rotation ticks, each row followed by its count of ticks
The counts run from 0 to 69.
[168, 129, 105, 131, 109, 126, 162, 102, 123, 172, 126, 155, 112, 153, 162,
 138, 183, 130, 129, 116, 124] | 32
[162, 113, 140, 158, 100, 124, 148, 126, 165, 150, 166, 111, 121, 127, 165,
 120, 145, 106, 135, 115, 124] | 24
[164, 118, 107, 108, 138, 159, 145, 112, 125, 167, 139, 109, 138, 142, 151,
 114, 168, 167, 102, 129, 134] | 6
[179, 112, 126, 147,  98, 124, 154, 114, 156, 168, 154, 145, 111, 140, 172,
 129, 165, 120, 128, 121, 120] | 28
[ 90, 140, 120, 123, 153, 117, 121, 105, 106, 130, 100, 116, 112, 126, 110,
 132, 120, 109, 172,  70, 105] | 69
[132, 121, 137, 165, 106, 104, 132, 119, 156, 133, 144, 125, 107, 129, 148,
 134, 120,  82, 173,  83, 112] | 49
[154, 113, 142, 145, 102, 104, 149, 102, 149, 142, 131, 165,  92, 145, 159,
 146, 116, 113, 150,  98, 109] | 54
[113, 143,  98, 152, 131, 116, 130, 121, 120, 155, 116, 103, 131, 135, 136,
 124, 160,  92, 177,  82, 125] | 42
[151, 127, 100, 112, 141, 151, 143, 114, 120, 168, 130, 102, 136, 143, 144,
 108, 177, 160, 117, 123, 136] | 8
[140, 117, 150, 153,  99, 101, 142, 116, 162, 137, 139, 142, 104, 128, 154,
 137, 116,  91, 159,  86, 109] | 51
[130, 135,  99, 134, 151, 148, 135, 123, 118, 175, 131,  69, 149, 122, 133,
  99, 176, 129, 140, 109, 143] | 13
[104, 138, 107, 112, 148, 115, 134,  89,  95, 146,  92, 142, 117, 149, 118,
 140, 138, 133, 157,  77, 104] | 65
[109, 137, 114, 161, 129, 108, 133, 128, 132, 146, 128,  98, 124, 133, 138,
 120, 146,  79, 182,  81, 124] | 44
[163, 130, 100, 129, 118, 124, 154, 100, 123, 172, 123, 148, 119, 152, 159,
 134, 183, 131, 135, 114, 122] | 33
[125, 132, 112, 109, 142, 125, 145,  87,  95, 141,  96, 167, 100, 157, 132,
 146, 139, 134, 146,  86, 103] | 62
[144, 124, 120, 119, 120, 114, 148,  88, 119, 143, 111, 171,  93, 163, 140,
 151, 138, 134, 141,  91, 103] | 59
[133, 131, 120, 155, 125, 139, 138, 132, 149, 157, 161,  72, 144, 113, 149,
  99, 158,  97, 151, 106, 139] | 18
[154, 116, 139, 160, 100, 126, 146, 128, 165, 153, 167, 100, 121, 122, 163,
 116, 147,  99, 140, 112, 125] | 23
[148, 143,  97, 133, 128, 126, 148, 106, 110, 173, 116, 140, 122, 154, 146,
 132, 189, 126, 137, 106, 124] | 35
[108, 139, 109, 154, 132, 109, 136, 118, 122, 155, 120, 102, 118, 133, 133,
 122, 158,  85, 181,  78, 118] | 43
[173, 121, 111, 106, 134, 159, 156, 110, 133, 168, 138, 113, 130, 142, 151,
 114, 160, 163, 100, 130, 127] | 5
[133, 138, 103, 124, 152, 151, 138, 124, 119, 169, 131,  83, 150, 128, 140,
 103, 182, 132, 137, 108, 139] | 12
[125, 144,  90, 134, 136, 125, 141, 103, 105, 168, 111, 123, 129, 150, 137,
 124, 185, 110, 156,  94, 129] | 38
[147, 112, 143, 154, 103, 105, 142, 104, 159, 139, 148, 147, 101, 141, 155,
 142, 113,  94, 158,  90, 112] | 52
[132, 126, 116, 113, 129, 118, 146,  85, 100, 146, 102, 167, 105, 159, 133,
 147, 138, 133, 137,  89, 104] | 61
[133, 119, 144, 157, 100,  99, 141, 115, 161, 136, 142, 133, 105, 129, 155,
 141, 118,  85, 170,  86, 110] | 50
[143, 137,  93, 127, 133, 128, 152, 107, 108, 166, 107, 142, 125, 148, 143,
 135, 187, 120, 151, 102, 123] | 36
[154, 113, 137, 133, 107, 111, 156,  89, 146, 139, 130, 170,  94, 155, 157,
 151, 127, 121, 140,  96, 100] | 56
[139, 133, 100, 123, 152, 156, 139, 119, 113, 177, 130,  83, 150, 135, 133,
  97, 181, 137, 125, 117, 139] | 11
[113, 129, 118, 157, 124, 105, 130, 120, 138, 143, 130, 105, 117, 126, 138,
 131, 141,  81, 183,  78, 118] | 45
[101, 140, 117, 110, 146, 120, 131,  99,  92, 142,  97, 125, 117, 139, 117,
 127, 128, 118, 167,  75, 112] | 67
[179, 110, 129, 113, 126, 155, 151, 111, 145, 163, 151, 121, 125, 145, 153,
 112, 149, 169,  95, 136, 123] | 3
[186, 111, 136, 114, 126, 157, 147, 116, 154, 166, 154, 116, 124, 136, 155,
 117, 142, 169,  97, 139, 131] | 2
[135, 127, 126, 157, 120, 137, 133, 136, 154, 150, 158,  71, 137, 116, 152,
 102, 151,  97, 148, 113, 136] | 19
[183, 101, 147, 121, 124, 159, 148, 125, 165, 152, 163, 113, 125, 130, 155,
 116, 129, 152,  95, 141, 122] | 0
[179, 106, 134, 125, 125, 162, 146, 119, 165, 155, 157, 118, 124, 138, 160,
 109, 133, 161,  99, 131, 126] | 1
[125, 131, 114, 151, 132, 137, 134, 131, 144, 160, 156,  63, 148, 116, 140,
  93, 167, 105, 154, 104, 137] | 17
[150, 117, 125, 119, 115, 117, 147,  91, 124, 140, 114, 177,  96, 152, 147,
 150, 126, 137, 140,  98, 100] | 58
[116, 142,  94, 142, 133, 119, 134, 119, 111, 164, 110, 116, 131, 138, 128,
 119, 181, 100, 163,  92, 119] | 40
[101, 143, 108, 115, 148, 118, 133,  97,  90, 146,  91, 130, 111, 145, 116,
 139, 128, 126, 161,  71, 104] | 66
[112, 135, 111, 108, 149, 125, 136,  83,  94, 140,  89, 153, 110, 154, 126,
 144, 135, 128, 149,  76, 108] | 64
[115, 141, 102, 139, 137, 116, 136, 115, 113, 157, 115, 106, 129, 140, 133,
 126, 172,  97, 171,  83, 129] | 41
[120, 143,  94, 137, 136, 122, 140, 121, 106, 164, 105, 119, 128, 141, 134,
 126, 184, 106, 158,  94, 122] | 39
[174, 113, 129, 148, 100, 123, 154, 122, 160, 155, 155, 138, 111, 142, 173,
 125, 151, 119, 127, 117, 125] | 27
[172, 122, 120, 138,  98, 131, 152, 105, 137, 172, 140, 152, 105, 152, 163,
 132, 168, 128, 122, 122, 119] | 30
[155, 110, 142, 139, 103, 109, 148, 101, 148, 142, 121, 169,  93, 149, 153,
 152, 120, 121, 143,  94, 106] | 55
[ 87, 139, 115, 117, 150, 116, 125,  94, 100, 128, 100, 121, 116, 133, 114,
 131, 118, 113, 170,  75, 109] | 68
[173, 112, 134, 154,  95, 127, 157, 115, 162, 164, 165, 123, 116, 132, 180,
 129, 151, 116, 130, 114, 126] | 26
[149, 120, 131, 159, 104, 125, 139, 133, 163, 157, 173,  83, 131, 115, 153,
 107, 144,  94, 147, 113, 131] | 21
[140, 138,  95, 122, 151, 160, 144, 124, 107, 170, 127,  87, 141, 143, 140,
 105, 177, 146, 120, 117, 137] | 10
[115, 132, 126, 159, 117, 105, 132, 120, 145, 140, 138, 107, 120, 124, 136,
 121, 141,  69, 179,  85, 118] | 46
[162, 132, 102, 106, 141, 162, 152, 115, 121, 172, 136, 111, 132, 145, 144,
 114, 176, 162, 110, 130, 128] | 7
[149, 115, 143, 149,  95, 100, 145, 106, 153, 141, 139, 156,  94, 135, 154,
 148, 116, 105, 154,  90, 102] | 53
[138, 123, 134, 159, 115, 137, 140, 134, 156, 155, 170,  71, 133, 111, 152,
 106, 146,  99, 148, 111, 130] | 20
[174, 115, 116, 139,  99, 121, 159, 107, 153, 175, 151, 149, 108, 149, 171,
 133, 162, 130, 126, 121, 119] | 29
[155, 128,  98, 127, 124, 127, 152, 100, 112, 173, 114, 145, 120, 156, 151,
 132, 193, 128, 138, 107, 120] | 34
[151, 112, 130, 127, 112, 112, 152,  96, 130, 145, 121, 177,  96, 154, 151,
 154, 120, 125, 141,  95,  92] | 57
[132, 142,  87, 137, 133, 126, 146,  98, 108, 171, 107, 130, 121, 155, 138,
 135, 184, 115, 153,  95, 124] | 37
[121, 123, 134, 169, 102, 104, 136, 121, 151, 139, 142, 115, 109, 128, 148,
 134, 126,  81, 176,  87, 108] | 48
[153, 114, 135, 163, 106, 129, 143, 133, 167, 157, 169,  97, 127, 118, 162,
 108, 150, 100, 140, 116, 130] | 22
[128, 135, 110, 144, 138, 143, 129, 137, 132, 166, 152,  66, 148, 114, 136,
  97, 159, 105, 150, 105, 140] | 16
[146, 130,  92, 117, 149, 157, 146, 115, 111, 173, 128, 101, 141, 144, 136,
 104, 181, 151, 116, 122, 132] | 9
[128, 139, 102, 139, 148, 147, 131, 128, 128, 166, 139,  70, 145, 123, 129,
  99, 173, 117, 147, 112, 138] | 14
[124, 127, 112, 108, 143, 120, 142,  88,  95, 144,  92, 158, 108, 154, 128,
 151, 140, 133, 152,  80, 108] | 63
[177, 111, 123, 113, 132, 156, 152, 110, 137, 167, 145, 116, 128, 141, 150,
 113, 154, 166,  98, 134, 133] | 4
